(in the rows, 128 means zero)
Each path below is one point turned by a fixed rotation once a step. After each direction that follows a path, write how fast that rotation turns it, in deg/step (0 if it stays still).
Each turn is a multiple of 5 degrees from 10 to 175, or 0.
Each row of a path follows its step; steps can be skipped.

step 4: [136 137 133 117 125 111 134 129 115 117 139 110 120 131 133 138 136 117
 121 147 128 136 130 131 132 140 130 137 122 129 137 126 128 118 121 125
 127 135 136 127 128 126 117 131 124 117]
step 5: [139 127 136 120 128 130 137 122 117 138 128 115 119 137 134 131 133 112
 134 131 117 131 119 136 128 123 124 132 126 134 110 125 122 145 125 130
 130 136 140 125 118 138 129 146 129 128]
step 7: [127 141 134 125 144 110 137 136 122 127 141 130 118 126 141 125 134 109
 133 129 114 118 130 141 118 122 130 135 135 118 132 129 134 129 126 138
 129 124 116 126 124 129 123 127 130 136]
step 9: [137 138 126 116 131 125 150 127 118 124 125 127 121 130 135 120 132 125
 117 129 125 123 133 136 146 129 116 138 132 133 129 124 129 129 137 126
 120 141 128 111 131 118 128 114 118 121]
step 13: [119 129 138 127 140 115 127 134 138 133 133 120 115 146 132 137 140 124
 126 124 127 121 141 132 127 129 130 147 115 124 118 130 120 124 126 132
 129 123 114 119 129 121 115 130 118 127]
step 14: [140 125 124 122 130 118 139 127 126 124 130 107 119 123 134 122 120 113
 115 126 131 144 137 133 127 130 122 145 126 135 119 129 119 123 121 115
 109 128 125 126 125 133 118 128 127 126]
step 15: [137 135 142 114 140 126 134 120 116 118 127 128 130 139 135 136 130 117
 145 138 127 135 134 130 146 130 124 137 114 138 128 130 119 137 126 124
 122 137 134 130 120 123 130 129 120 123]
step 17: [134 121 125 122 143 122 128 114 125 128 141 123 131 132 129 116 129 122
 134 128 112 121 130 146 124 116 122 136 129 130 123 116 131 138 113 128
 132 134 118 131 115 144 123 125 126 131]
step 18: [123 133 128 130 143 117 133 141 110 126 129 128 123 138 141 125 123 130
 140 136 116 135 121 130 136 122 137 148 128 124 126 122 131 124 124 121
 132 121 115 116 126 124 120 115 130 126]
step 20: [139 129 127 116 132 125 136 135 125 136 118 114 130 145 138 122 126 118
 123 138 127 122 126 133 141 132 116 137 139 141 113 118 135 128 125 121
 125 130 139 127 122 130 121 136 126 114]
Speeds:
[123 128 126 128 127 124 123 126 128 128 130 129 127 129 126 127 126 128
 129 128 127 129 129 129 124 124 124 132 130 127 127 129 127 125 126 127
 131 127 128 123 132 123 125 123 129 132]	70
[125 124 131 128 130 131 128 131 126 127 132 127 129 130 126 125 130 132
 124 127 127 130 126 124 129 125 130 129 129 126 130 126 133 127 127 128
 129 130 134 124 129 132 126 127 125 126]	45
[124 129 129 126 127 128 132 124 129 129 128 127 132 128 124 130 128 124
 128 133 130 130 130 128 126 131 124 128 130 127 128 129 128 129 132 124
 126 130 133 127 127 128 129 125 129 122]	65
[129 131 131 128 128 129 125 129 129 124 132 129 124 126 124 128 125 127
 132 129 130 128 125 129 127 132 130 129 130 130 125 130 129 128 133 132
 130 127 126 126 130 131 126 128 123 125]	125
[127 127 132 130 130 128 125 130 124 124 129 128 125 126 130 128 127 126
 132 129 129 134 126 130 126 130 129 125 128 127 134 130 129 126 125 127
 123 126 131 128 124 125 130 126 131 130]	100
[129 128 127 128 123 128 131 128 129 130 126 127 126 130 129 123 133 124
 129 131 127 126 125 129 130 128 127 126 133 125 130 131 132 128 129 133
 128 128 128 125 131 126 130 129 130 130]	25

step 1: [137 137 130 146 127 130 129 123 131 120 120 133 125 132 125 132 121 123
 139 120 128 133 140 147 131 123 134 144 125 124 136 127 137 136 131 147
 123 132 125 124 125 118 143 114 138 125]
step 5: [136 120 130 143 127 124 129 127 132 132 127 126 120 132 113 136 117 110
 115 121 121 118 136 117 124 135 122 125 134 119 112 127 130 125 121 130
 127 123 134 115 121 126 132 132 109 141]
step 9: [132 133 132 129 138 131 131 129 121 134 125 130 147 134 118 139 133 139
 135 128 127 139 133 116 111 140 129 133 151 118 125 135 129 136 134 122
 127 138 135 125 121 121 129 132 144 122]
step 14: [132 124 129 127 133 117 130 133 130 149 125 124 134 132 112 128 132 117
 100 126 140 134 136 125 117 126 130 142 131 121 123 144 129 131 116 138
 119 126 130 128 126 123 120 128 129 126]
step 15: [121 120 129 121 123 119 125 123 117 110 121 141 116 124 142 140 129 123
 130 136 118 137 112 140 127 131 117 139 135 108 127 124 120 132 132 124
 129 123 125 132 133 125 128 123 119 130]
step 18: [122 142 137 134 109 126 129 115 130 118 126 124 139 130 127 136 129 125
 138 126 140 128 141 108 116 130 134 125 138 130 134 124 133 140 124 132
 130 137 116 134 128 121 130 145 129 126]
step 19: [123 128 124 127 127 122 128 139 137 140 126 112 119 116 124 143 124 126
 121 130 133 123 136 136 124 117 122 137 119 120 122 126 131 123 123 113
 142 123 144 133 134 124 125 119 143 117]
step 23: [134 132 129 112 127 127 110 124 132 132 120 123 124 127 127 128 127 112
 121 121 141 121 113 128 119 130 130 146 134 132 134 134 132 138 129 133
 121 124 122 140 124 122 118 147 135 135]
step 24: [124 120 116 131 128 129 138 131 116 120 126 135 124 134 132 155 139 138
 128 131 129 125 131 139 114 133 133 125 126 123 120 117 125 129 125 133
 134 110 137 127 131 112 128 118 131 130]
step 26: [111 131 142 137 132 129 130 125 128 122 136 131 133 130 121 136 139 124
 134 108 124 126 135 129 119 116 124 148 122 115 124 127 130 130 134 136
 134 134 135 127 121 135 140 111 125 136]
Speeds:
[131 130 131 129 132 123 129 128 128 129 127 124 125 127 127 128 128 124
 129 125 129 126 131 128 129 129 128 125 130 130 129 133 126 129 128 124
 123 126 126 126 123 126 124 129 129 129]	160
[125 126 126 134 128 128 129 129 127 129 133 128 129 129 129 131 123 128
 131 124 129 130 131 127 124 133 127 126 129 127 128 126 126 129 125 132
 123 127 126 127 130 129 129 126 129 130]	170
[126 130 124 128 130 123 130 128 131 124 125 132 131 127 126 129 129 128
 128 127 123 126 130 127 125 132 132 129 130 127 128 126 127 125 131 127
 132 129 129 123 126 127 129 126 128 132]	170
[125 126 127 128 127 129 130 128 129 133 129 124 124 126 126 131 125 131
 122 132 125 127 131 128 131 128 129 124 129 133 127 127 127 125 124 129
 130 128 130 127 127 127 128 128 128 131]	130
[128 127 131 129 129 128 128 132 128 129 128 128 127 125 127 127 127 129
 123 123 130 122 124 124 123 126 128 128 132 129 124 127 131 124 129 130
 126 127 130 129 128 129 128 124 129 125]	155
[124 129 128 127 124 126 129 131 131 128 132 129 123 129 133 130 131 124
 125 125 126 127 124 129 126 129 127 130 127 131 129 130 125 128 127 126
 132 130 125 128 131 129 125 129 133 127]	90

step 3: [135 128 126 144 143 139 132 134 134 139 127 123 130 120 153 140 124 130
 124 117 133 114 124 132 130 134 121 141 122 135 132 136 133 135 108 126
 138 129 130 130 131 127 126 140 123 125]
step 9: [139 135 125 127 130 130 135 127 110 107 129 131 146 129 127 141 121 144
 130 119 122 136 134 133 132 112 135 137 129 124 133 145 135 135 122 130
 132 137 121 128 121 141 129 131 125 123]
step 14: [128 133 129 117 130 130 134 126 132 115 113 125 131 123 135 120 133 143
 127 133 131 114 116 127 122 123 132 127 129 133 120 143 128 121 130 139
 138 118 141 117 136 123 144 144 146 121]
step 16: [128 126 122 123 115 120 133 126 125 120 141 125 124 137 144 140 141 132
 135 133 131 125 119 128 136 128 114 109 123 121 145 121 127 139 125 126
 114 136 131 119 134 131 133 139 130 141]
step 17: [135 119 134 132 133 125 129 126 121 127 137 127 131 119 121 139 134 126
 128 120 120 146 131 124 119 126 133 134 112 124 131 131 134 126 104 129
 135 128 137 128 134 121 107 141 119 114]
step 18: [121 132 129 109 128 117 145 118 127 133 123 130 126 119 133 113 140 123
 127 130 137 118 129 127 131 127 145 124 127 125 120 120 134 135 123 125
 134 118 128 134 140 152 134 122 119 119]
step 23: [130 117 118 125 123 131 117 130 115 113 139 125 135 116 119 139 124 116
 129 128 122 127 125 132 115 123 131 129 114 128 132 133 114 130 127 121
 138 124 118 122 136 146 141 112 127 125]
step 24: [115 141 116 125 129 110 129 131 118 133 135 128 124 129 135 121 128 122
 136 126 125 124 122 113 126 112 120 119 128 130 135 116 145 119 120 115
 129 127 108 132 126 124 118 132 133 138]
step 25: [145 131 123 125 145 133 141 123 128 119 120 123 137 121 111 119 111 128
 120 122 121 134 117 128 133 129 121 124 121 120 134 115 127 117 113 135
 115 124 139 132 126 130 132 139 121 123]
step 26: [119 132 126 121 133 123 121 133 128 144 107 130 150 136 134 125 132 122
 124 122 137 126 135 129 141 133 128 130 127 137 122 133 132 134 117 138
 147 123 140 130 129 137 127 124 126 143]
Speeds:
[127 126 129 129 130 124 130 128 126 132 132 130 127 126 128 131 126 132
 130 127 125 129 124 123 129 126 126 129 126 128 127 129 126 126 129 125
 124 135 131 129 128 127 130 126 127 132]	90
[124 127 130 123 127 124 130 125 128 132 123 125 127 128 128 127 129 129
 124 130 129 126 131 130 124 126 128 126 127 130 133 127 126 130 128 125
 125 128 129 127 128 126 131 130 132 129]	175
[128 130 131 131 129 126 131 132 127 128 126 129 128 128 126 129 126 125
 121 134 129 129 126 123 129 128 131 125 126 127 123 124 126 129 125 131
 128 128 125 129 130 128 127 128 129 130]	55
[124 134 124 129 125 129 127 130 130 127 128 127 132 127 124 129 126 129
 127 127 130 122 127 123 128 129 125 128 127 125 129 125 127 127 131 125
 126 129 127 126 129 124 127 127 128 123]	80
[128 128 132 127 131 131 126 127 129 133 127 126 128 125 130 125 126 126
 129 126 129 124 125 128 131 133 129 129 125 129 125 124 125 131 129 129
 133 131 130 126 128 130 132 126 130 126]	95

step 1: [141 143 128 131 131 119 130 118 126 153 117 133 124 118 122 107 143 135
 129 130 138 117 140 131 118 131 126 128 120 126 123 127 125 114 132 127
 114 122 129 119 126 120 129 125 140 130]
step 2: [137 119 130 135 122 120 144 132 115 120 139 133 124 115 129 117 122 130
 121 131 129 111 139 139 133 138 130 132 133 134 129 134 122 115 129 109
 133 132 136 138 121 119 123 114 115 132]
step 4: [120 136 110 125 136 127 129 117 117 138 147 134 125 120 134 136 124 139
 132 147 141 129 123 139 127 117 135 136 115 130 129 127 132 124 136 126
 119 122 146 127 136 123 120 130 124 122]
step 7: [133 143 127 143 134 132 128 126 114 141 119 122 126 126 124 120 131 127
 132 136 124 101 123 131 127 129 123 129 127 123 129 127 123 107 127 125
 129 137 142 125 124 113 113 118 128 139]
step 11: [141 117 124 127 131 119 128 124 127 125 132 138 134 117 120 130 126 135
 120 138 121 134 146 146 112 116 137 135 139 135 121 130 116 122 119 129
 116 133 139 135 124 138 118 127 127 113]
step 12: [146 139 126 133 139 137 124 129 134 144 123 124 113 119 130 135 144 125
 130 136 137 112 136 140 121 133 126 132 130 116 127 136 120 121 125 126
 120 134 123 123 142 135 133 110 120 126]
step 13: [126 131 127 130 142 134 144 134 116 126 131 128 124 115 118 118 114 137
 130 135 120 121 130 129 134 127 131 135 115 127 119 134 127 101 120 129
 121 127 128 125 130 107 125 123 114 135]
step 14: [145 129 117 155 125 121 124 127 114 145 130 134 130 122 122 126 110 119
 118 137 130 133 146 119 131 127 132 137 129 124 130 130 131 126 138 125
 123 133 132 129 121 127 137 130 133 139]
step 16: [134 132 128 126 129 134 130 130 108 133 133 134 132 147 117 118 126 125
 128 139 120 128 123 143 139 114 121 136 143 132 121 130 121 130 127 141
 115 127 145 126 118 126 113 122 126 118]
step 23: [124 129 115 138 124 137 126 126 124 151 131 125 125 124 109 139 124 112
 118 138 144 117 125 139 121 124 134 127 136 118 129 127 130 114 125 128
 117 136 131 132 129 131 121 115 130 118]
Speeds:
[131 131 125 126 127 124 126 125 130 128 124 130 128 128 129 132 130 127
 127 132 133 126 130 123 126 130 126 132 130 126 128 129 130 129 130 126
 128 125 130 125 131 128 126 133 128 128]	135
[130 126 125 130 126 126 129 126 129 128 127 125 125 127 125 130 129 127
 126 127 130 130 124 128 125 127 129 125 130 126 128 132 125 127 133 131
 129 132 124 130 132 133 131 129 130 128]	125
[123 127 127 129 129 127 130 128 128 136 126 129 129 130 125 126 125 131
 125 130 129 128 124 127 126 126 129 126 127 130 124 127 127 124 126 129
 130 127 133 127 131 127 127 131 132 129]	115
[130 127 130 127 126 126 130 132 128 128 123 130 129 128 126 127 129 130
 131 128 130 122 128 132 128 130 130 126 129 125 128 129 122 129 124 129
 129 127 126 126 127 131 123 126 129 128]	70
[130 128 124 129 129 128 126 132 127 130 127 126 127 129 127 134 123 127
 129 132 130 128 128 128 135 129 133 125 125 129 129 128 130 128 125 133
 126 129 128 128 129 127 128 129 125 129]	40
[130 125 129 127 128 128 131 124 127 124 127 127 128 123 126 131 126 131
 128 129 124 127 128 129 133 126 128 128 126 125 130 127 127 126 129 127
 133 126 133 132 129 128 125 131 128 123]	160

step 0: [129 134 133 124 122 119 132 135 119 133 137 134 120 118 109 120 122 133
 135 125 109 113 140 139 141 138 118 131 125 131 134 139 123 145 132 139
 131 112 117 132 128 129 125 132 140 127]
step 1: [118 116 117 131 122 121 123 137 128 135 122 112 106 128 124 125 127 124
 139 131 125 136 123 129 141 126 118 133 129 123 114 128 122 105 129 116
 130 133 128 124 114 129 148 122 126 137]
step 4: [120 144 121 112 125 132 142 128 124 135 128 129 112 122 122 123 125 106
 131 138 134 124 128 133 121 130 130 137 113 111 123 140 124 136 128 119
 116 122 126 136 123 133 138 134 114 123]
step 5: [122 112 132 126 130 126 130 139 121 130 131 135 124 118 134 116 128 142
 148 136 104 128 144 146 133 127 133 117 127 138 130 133 136 124 125 124
 117 128 141 121 129 134 137 128 138 126]
step 11: [123 128 134 144 114 135 130 140 124 134 145 126 127 121 118 132 128 123
 129 136 115 139 136 145 111 124 117 132 149 129 130 137 128 126 139 133
 118 135 131 124 123 125 132 123 123 113]
step 13: [131 134 123 128 126 131 124 128 142 132 122 132 118 111 139 127 126 127
 143 123 108 116 141 132 142 128 121 135 123 116 123 127 123 132 135 124
 106 132 111 134 112 129 136 123 125 123]
step 17: [117 132 120 126 126 119 143 120 118 128 147 115 128 116 122 108 120 126
 124 122 117 132 128 136 124 129 130 124 137 130 111 141 127 133 122 111
 106 123 121 127 124 123 129 126 133 128]
step 18: [132 133 126 137 120 122 129 149 119 121 125 133 116 134 125 120 124 128
 151 139 119 117 131 137 156 122 124 135 128 131 131 132 123 126 143 132
 130 115 124 137 134 136 124 128 126 125]
step 19: [115 119 122 132 119 127 112 134 136 147 138 131 112 113 127 130 126 138
 128 119 131 135 141 129 121 126 121 128 124 112 119 139 129 119 136 119
 137 134 129 135 115 119 140 125 119 138]
step 22: [105 142 114 121 125 136 134 142 121 133 123 127 117 135 119 130 123 117
 133 125 106 131 129 128 130 123 135 133 119 119 135 130 130 126 127 115
 109 125 137 125 114 128 134 128 133 133]
Speeds:
[127 129 125 125 136 127 130 127 126 126 125 122 127 126 128 127 127 130
 134 130 127 126 128 127 131 129 127 126 128 127 131 130 128 128 128 128
 125 125 126 126 126 128 130 130 131 130]	85
[128 128 126 122 127 128 126 132 129 131 124 130 127 127 128 130 128 126
 126 126 129 127 129 128 130 125 125 131 125 125 128 125 125 127 127 129
 127 127 126 123 125 126 128 129 123 134]	120
[129 130 127 130 123 128 127 131 128 124 131 123 131 129 132 128 130 129
 128 130 126 128 129 124 129 128 122 130 125 130 124 126 129 127 131 125
 129 125 128 129 126 124 127 128 132 129]	65
[132 131 127 128 128 125 132 125 130 124 127 129 124 128 128 127 133 127
 128 125 129 130 129 130 123 126 129 126 124 129 128 130 124 127 130 126
 134 123 130 127 127 129 127 127 127 131]	170
[127 130 129 134 129 131 127 128 123 125 126 128 125 128 124 130 126 130
 130 128 132 129 131 129 125 130 124 129 128 127 126 124 130 128 126 127
 130 129 126 125 123 127 130 125 126 126]	140
[125 130 131 127 126 124 126 126 130 126 125 132 128 125 129 127 128 130
 132 128 128 125 131 129 131 126 124 127 127 133 129 125 127 132 129 132
 126 129 129 126 132 129 128 124 129 125]	140

step 1: [129 135 144 135 134 124 109 135 133 136 128 139 122 126 130 122 119 128
 126 121 118 112 142 117 121 126 135 123 123 128 134 141 116 134 117 113
 125 125 137 141 125 151 124 134 135 133]
step 3: [143 120 135 137 109 132 132 129 120 129 138 124 128 134 133 135 124 115
 138 137 138 123 121 132 117 128 131 127 128 144 129 130 134 116 120 122
 142 135 141 148 114 129 116 118 118 121]
step 4: [132 119 134 125 131 135 125  98 122 129 130 123 122 117 132 131 132 108
 119 135 134 133 131 125 133 134 123 138 111 121 125 119 124 133 139 118
 134 127 135 140 120 126 123 116 114 115]
step 8: [111 131 122 136 142 125 124 137 127 137 130 133 136 122 123 124 122 137
 108 109 131 118 127 129 125 135 115 111 133 134 131 121 115 136 130 129
 126 132 139 129 144 139 126 131 112 123]
step 9: [116 127 134 135 132 136 118 147 131 141 134 120 138 128 129 126 124 123
 127 130 119 113 141 138 122 121 133 116 127 141 122 134 135 125 122 123
 120 130 128 147 130 133 143 152 126 119]
step 16: [115 127 133 124 136 130 137 147 124 125 133 131 133 123 135 129 123 137
 140 124 123 128 129 123 128 131 112 112 129 130 137 124 142 129 114 143
 131 142 139 138 130 138 119 130 110 110]
step 19: [125 112 136 148 124 145 117 123 137 127 139 136 130 126 126 125 141 126
 118 121 130 122 133 109 122 130 124 137 133 132 115 132 146 108 130 126
 132 117 133 119 136 137 134 131 132 130]
step 21: [135 122 121 141 115 126 126 129 126 123 135 117 130 105 128 124 135 135
 122 130 139 117 121 138 113 141 125 138 135 133 145 123 110 139 144 121
 138 129 134 122 126 127 129 131 128 138]
step 24: [131 134 128 121 123 121 139 129 120 118 136 142 119 126 133 133 122 133
 131 134 125 116 137 129 139 134 150 121 125 120 133 121 140 139 127 134
 117 148 140 129 130 145 118 141 116 122]
step 26: [115 133 131 134 109 129 122 132 125 137 135 146 137 140 142 139 131 133
 110 139 126 127 131 111 117 126 125 126 118 135 120 125 136 124 117 124
 119 125 118 127 137 120 120 117 116 120]
Speeds:
[132 130 128 130 129 126 127 130 130 126 126 127 124 131 130 130 126 127
 129 126 132 123 128 126 126 129 133 132 130 125 132 128 129 130 129 124
 128 129 129 129 122 127 129 127 129 126]	35
[128 126 130 128 127 128 130 131 129 128 132 132 129 129 130 127 129 129
 123 128 127 127 129 132 128 127 129 125 133 126 134 122 129 126 129 130
 131 129 128 124 128 126 125 124 128 128]	135
[128 129 129 132 130 128 127 126 131 123 129 130 125 126 124 124 132 128
 132 129 126 128 130 125 131 126 133 128 129 127 129 130 127 125 124 131
 126 132 128 125 128 131 126 129 133 127]	80
[131 132 128 130 131 124 126 127 124 127 130 129 127 126 125 126 129 129
 126 128 126 125 124 134 127 131 130 128 127 131 124 125 132 129 126 128
 125 129 132 127 129 123 129 130 129 130]	115
[127 127 129 128 129 126 127 128 131 125 129 125 133 123 130 128 125 124
 132 127 131 123 126 132 129 123 126 126 128 128 129 125 125 126 128 130
 126 129 128 133 128 127 125 128 128 126]	55
[128 124 129 131 127 128 125 129 126 123 132 125 129 132 126 129 135 123
 126 130 128 128 124 128 129 127 127 132 124 130 129 128 129 130 130 128
 130 126 126 129 126 129 127 125 129 131]	45
[128 130 132 132 125 128 128 128 129 132 127 132 128 128 129 130 127 129
 133 125 127 129 130 131 133 129 124 133 124 131 130 128 130 126 128 128
 126 130 127 127 125 127 128 125 126 127]	110
